[[126 132 134 126 132 116 105 127 133 125 129 125 133]
 [132 127 126 126 141 126 132 134 126 126 122 125 138]
 [131 129 126 128 131 135 124 127 122 125 130 123 134]
 [134 128 125 127 123 121 133 132 130 128 125 125 125]]
Counting starts at 1.
Which number is the entry at row 3, column 1? 131
Which number is the entry directly below the smallest entry? 132
Which number is the bottom-right entry? 125
Which number is the top-left entry? 126
The entry at row 2, column 3: 126
Which number is the entry at row 1, column 3? 134
The bottom-left entry -> 134
The entry just left of the smallest entry is 116
The largest entry -> 141
Which number is the entry just left of 135? 131
Which number is the entry in row 3 and column 2? 129
Which number is the top entry of the column that holds the smallest entry? 105
The entry just left of the largest entry is 126
Which number is the entry just left of 138? 125
The entry just left of 121: 123
Which number is the entry just right of the largest entry? 126

a =
149,137,125,111,134,127,128,125,135,119,125,128
124,111,123,122,122,137,131,132,130,135,139,124
140,126,130,105,149,109,149,149,127,124,144,116
134,130,127,148,117,154,114,116,144,113,122,122
120,134,117,132,138,124,125,139,138,140,118,138
145,138,129,143,132,111,127,128,137,121,128,121
118,127,110,127,147,141,143,139,158,138,130,143
140,137,131,117,132,113,130,127,123,140,112,140
The first entry in the row that holds the smallest entry?
A: 140
The 5th entry, reading row by row is 134
The largest entry in the first column?
A: 149
The second smallest entry: 109
The top-right entry?
A: 128
The entry directly above the largest entry?
A: 137
The entry just left of the smallest entry: 130
The fourth-last entry, reading row by row: 123
The largest entry in the last column?
A: 143
The entry just right of the largest entry -> 138
The smallest entry?
A: 105
The bottom entry of the column that holds the smallest entry: 117
The entry just right of the smallest entry: 149
The 5th entry from the end, reading row by row -> 127
The top entry of the column that holds the largest entry?
A: 135
The smallest entry in the last column is 116
The last entry, reading row by row?
A: 140
The entry in the bottom-left corner?
A: 140
The 3rd entry in reading order -> 125
The entry directly below the smallest entry?
A: 148
The smallest entry in the first row?
A: 111
The entry just left of the largest entry -> 139
The entry just right of 119?
A: 125
The third smallest entry?
A: 110
The smallest entry in the first column is 118
The smallest entry in the last row: 112

arr =
array([[126, 120, 153, 112, 136, 137, 112, 134, 126, 134, 154],
       [126, 148, 108, 153, 122, 124, 151, 115, 126, 116, 115],
       [126, 148, 109, 153, 122, 124, 150, 115, 126, 116, 115],
       [126, 148, 108, 153, 122, 124, 151, 115, 126, 117, 115]])
Indices start at 1.
The entry in row 2 and column 3: 108
Find the entry at row 1, column 2.
A: 120
The entry in the top-left corner: 126
Find the entry at row 3, column 1.
A: 126
The entry in row 1 and column 3 is 153
The maximum -> 154
The bottom-right entry -> 115
Find the entry in row 2 and column 1.
A: 126
The entry at row 2, column 2 is 148
Find the entry in the bottom-left corner.
A: 126
Find the entry just left of 137.
A: 136
Find the entry just right of 150.
A: 115
The entry directly below 137 -> 124
Find the entry at row 3, column 3.
A: 109
Find the entry directly below 154.
A: 115

Read these off the grid that follows. Rows and columns are numbered from 1.
1) Report the entry in the top-left corner.
2) Report the entry just right of 135.
3) Report the entry at row 2, column 1.
4) Report the entry at row 1, column 3.
5) Report the top-right entry.
6) Report the entry directly above the largest entry.
7) Report the entry just left of 127.
8) Report the entry just right of 140.
[[129 129 130 131 126]
 [132 124 122 131 134]
 [131 125 124 131 133]
 [137 132 138 140 107]
 [131 126 125 131 132]
 [137 138 146 142  99]
 [137 135 144 142  99]
 [131 126 125 131 132]
 [131 123 123 131 134]
 [129 127 130 131 125]]
1) 129
2) 144
3) 132
4) 130
5) 126
6) 125
7) 129
8) 107

M =
[[135 139 141 140 106 145]
 [116 132 119 117 143 144]
 [116 132 123 116 146 143]
 [139 113 116 140 152 109]
 [115 133 120 120 146 145]
 [118 133 123 118 145 141]
 [115 133 120 117 145 144]
 [114 130 122 117 144 144]]
Give the entry in the top-right corner.
145
Give the smallest entry in the first column.
114
Give the fourth entry, reading row by row.
140
The 2nd entry on the diagonal from the top-right corner -> 143
Give the first entry in the row that holds the largest entry.
139
The entry directly above the largest entry -> 146
The third entry on the diagonal from the top-right corner is 116
Give the smallest entry in the last column.
109
Give the second entry in reading order.
139
The last entry, reading row by row -> 144
The smallest entry in the first row is 106
The third entry from the end, reading row by row is 117
The 3rd entry, reading row by row is 141
The fourth-last entry, reading row by row: 122
Give the 3rd smallest entry.
113
Give the 2nd entry on the main diagonal.
132
Give the 3rd entry on the main diagonal.
123

Questions about the grid below. Counting starts at 1.
1) Report the entry in row 1 and column 3.
2) Report the entry just left of 143.
3) Report the entry directly above 113.
4) Report the entry at row 1, column 2.
5) Report the top-left entry.
6) Report the maximum.
7) Report the entry at row 3, column 1.
8) Report the entry just left of the largest entry.
[[128 126 138 144 119 130 156]
 [141 143 121 137 115 125 116]
 [129 118 138 131 135 132 141]
 [118 121 113 127 131 124 123]]
1) 138
2) 141
3) 138
4) 126
5) 128
6) 156
7) 129
8) 130
